Rotation paths and how fast each direction turns (degrees each step)
Each turn is a multiple of 5 degrees from 10 to 175, or 0.

[ -5   5   2  -3  -5  -9  15   4   0 -22   2   2  -3  -3  52   3 -23   0
   7  10 -11 -25  14  29 -38  31 -18   0  -8  -3   9  -7 -32  -9 -10   4
  24 -17  -3]
[  2  10 -17  -4  10  -7  15   8   9   3  -9  20   5   7  32  -3 -21  -7
   5  19 -12 -24   7  16 -37  25 -27  -4   4  -3   8 -11 -34 -13  -5  18
  23 -22  18]
[ 10  11 -19   6   4 -20   1  20  22 -16   6  24  -1   5  36 -16  -5  -6
   6  22 -23 -22   7  23 -32  17  -6   1   9 -15  14  -6 -21 -22  -3  14
  24 -19   5]
[ 13 -13   1   8   3  -9   6  18  14 -12   9   8   9   2  45 -15  -7  -8
   4   4 -24 -30  14  19 -37  24  -6   6  -2   4   0  -8 -25 -19  -9  -3
  20 -34  -7]
[ 16   0  -6  -1  19  -8   9  16  -3   0  -3  10   5  -8  49   6 -12   2
   9   2 -15 -21  13  20 -38  19 -19   1  -8  -8   7 -25 -35 -26  -8  -4
   7 -25  17]
[ -1  16 -12   2  19 -11   2  15   2 -30  -4   9  16 -11  38   3 -26   7
   3  21 -19 -21   0  18 -37  16 -12  10 -12 -10  14 -19 -18 -22   0  10
  24 -24  10]
[ 11  -1 -13   9   7   6   6  22  19 -14   0  15  26   8  29 -10 -18   3
   0  21 -15 -32  14   9 -30  26 -11   7  -7   5  -4 -21 -16 -19  -2   2
  34 -29   4]
[ 22   4  -5  -2   6   3   5  32  15 -11   8  16  11   5  48   0   3   9
  12  12  -2 -24  27   8 -31  15 -12  -3  -4 -19   1 -26 -29 -24  -7  -8
  20 -21   0]
[  4  15   2  -7   0  -4  10  14   4 -29   1   1   1  -9  53  11 -24  11
   4  14  -5 -23  18  21 -36  22  -8   2 -13 -15   8 -15 -24 -12 -11  -2
  24 -20  -9]
[  1   7 -14 -10   4   3  18   6   5  -7  -8  13  10   9  30   8 -27   5
   5  23   0 -29  15  10 -39  34 -24  -3  -8  -3   5 -16 -28  -9  -7   6
  31 -22  10]
[  9  17 -17  -2  -2 -10   6  19  24 -10   3  26   5  10  33  -4  -3   3
  11  30  -9 -22   9  12 -32  20 -15 -11   6 -19  11 -16 -28 -15  -8  12
  34 -15   9]
Directions:
[-10   6  -3  10   2  -1  -3   1  -2   0  -3   0   5   2  -5   0   1   1
   1   7  -2  -1  -5   4   9   2 -10  -3  -1   6  -1  -7  -1  -2   1   8
   8   5   5] => 85
[  0  10  -1   0   1  -8  -6   4   1 -10   2   2  -5  -6   3   1   5   4
   2   3  -2   6  -3   2   1  -7   5  -2  -1 -12   9   0   1  -5   0   0
  -1   7  -2] => 130
[ 4 -5  0  6 10  1 -5  6 -4 -2 -1 -2  9 -7 -2  0 -1  2 -1 -5 -7  0 -3 -3
  1 -4  2  8 -6  2 -1 -7  6 -9  3 -4 -6 -7  4] => 35
